[[ -6.8 -17.0  -9.2]
 [ 27.4  37.4  24.8]
 [ 11.4   2.6   5.0]
 [ -1.4 -20.0 -13.4]
 [ 31.7  61.6  41.7]]
:
[[37.4 24.8]
 [ 2.6  5.0]]

[[ 23.5 -28.1  -8.8  36.4]
 [-33.6  52.6   4.3 -42.4]
 [-33.5  46.6 -30.9  14.0]
 [  6.5  -3.3 -18.4  31.9]]
:
[[ 52.6   4.3]
 [ 46.6 -30.9]]

[[ -3.5 -34.9 -42.1]
 [ -0.1 -31.5 -55.7]
 [  9.5   1.0 -20.8]
 [ 56.6   0.1 -17.9]]
:
[[-31.5 -55.7]
 [  1.0 -20.8]]

[[ 46.9 -44.2  -8.7 -62.9  39.9]
 [-16.4  -6.9  32.2   1.0 -18.7]
 [-13.0  33.6  38.3 -49.5 -48.1]]
:
[[-6.9 32.2]
 [33.6 38.3]]

[[  4.2  -4.0 -33.7]
 [-11.4  -4.1 -13.9]
 [ 15.7   6.7  -4.9]
 [ -3.7  -5.2 -45.5]
 [-13.1  58.1 -20.2]]
:
[[ -4.1 -13.9]
 [  6.7  -4.9]]

[[  0.6 -15.5   7.1 -18.5]
 [ 19.0  -5.3  34.9   7.4]
 [-10.5  -7.4  14.9  56.3]]
:
[[-5.3 34.9]
 [-7.4 14.9]]

[[-17.9  55.5 -13.8  50.1]
 [ 29.3 -13.0  42.8 -24.6]
 [ 31.4 -20.8  21.9  -3.5]
 [-17.7   4.0   5.9 -10.7]
 [-32.6  49.2 -24.7  40.4]]
:
[[-13.0  42.8]
 [-20.8  21.9]]

[[  7.1   6.3  44.7   7.6]
 [-24.5 -12.2  25.2   8.3]
 [ -5.3  -0.2 -17.5  -8.9]
 [ 16.8   8.9 -55.7  -4.1]]
:
[[-12.2  25.2]
 [ -0.2 -17.5]]
---
[[  3.5  10.9 -51.1 -46.6  39.4]
 [-28.8  63.8 -41.9 -11.6  30.3]]
:
[[ 10.9 -51.1]
 [ 63.8 -41.9]]

[[-31.0  27.0  42.6]
 [-63.7   1.3  34.8]]
:
[[27.0 42.6]
 [ 1.3 34.8]]

[[ 49.8  -2.0  22.7 -45.2 -18.8]
 [ 35.6 -43.3 -33.2 -45.5  -2.6]
 [ 19.4  44.3 -56.3  14.4  37.9]
 [ 29.5 -41.3  30.4  46.4  18.4]
 [-51.5  -4.5 -37.7  16.8 -35.6]]
:
[[ -2.0  22.7]
 [-43.3 -33.2]]

[[ 13.4   5.6  13.8 -13.7]
 [ 54.6  30.1 -31.4 -45.3]
 [ -9.8  11.1 -33.2  38.2]]
:
[[  5.6  13.8]
 [ 30.1 -31.4]]

[[ 44.8 -11.2  -8.8  -5.2 -48.5]
 [-27.8   6.6   6.6   3.7 -60.1]]
:
[[-11.2  -8.8]
 [  6.6   6.6]]

[[-12.5   6.0  -6.8 -13.2]
 [ 18.0  -4.1  26.8   5.2]
 [  0.7  -8.5  59.0  54.9]]
:
[[ 6.0 -6.8]
 [-4.1 26.8]]

[[ -5.2  -9.4  57.1  12.1]
 [  9.0  12.6  17.6 -56.7]
 [-59.9  10.2   8.1  -7.9]
 [ -2.4  14.0 -56.6 -24.6]]
:
[[-9.4 57.1]
 [12.6 17.6]]
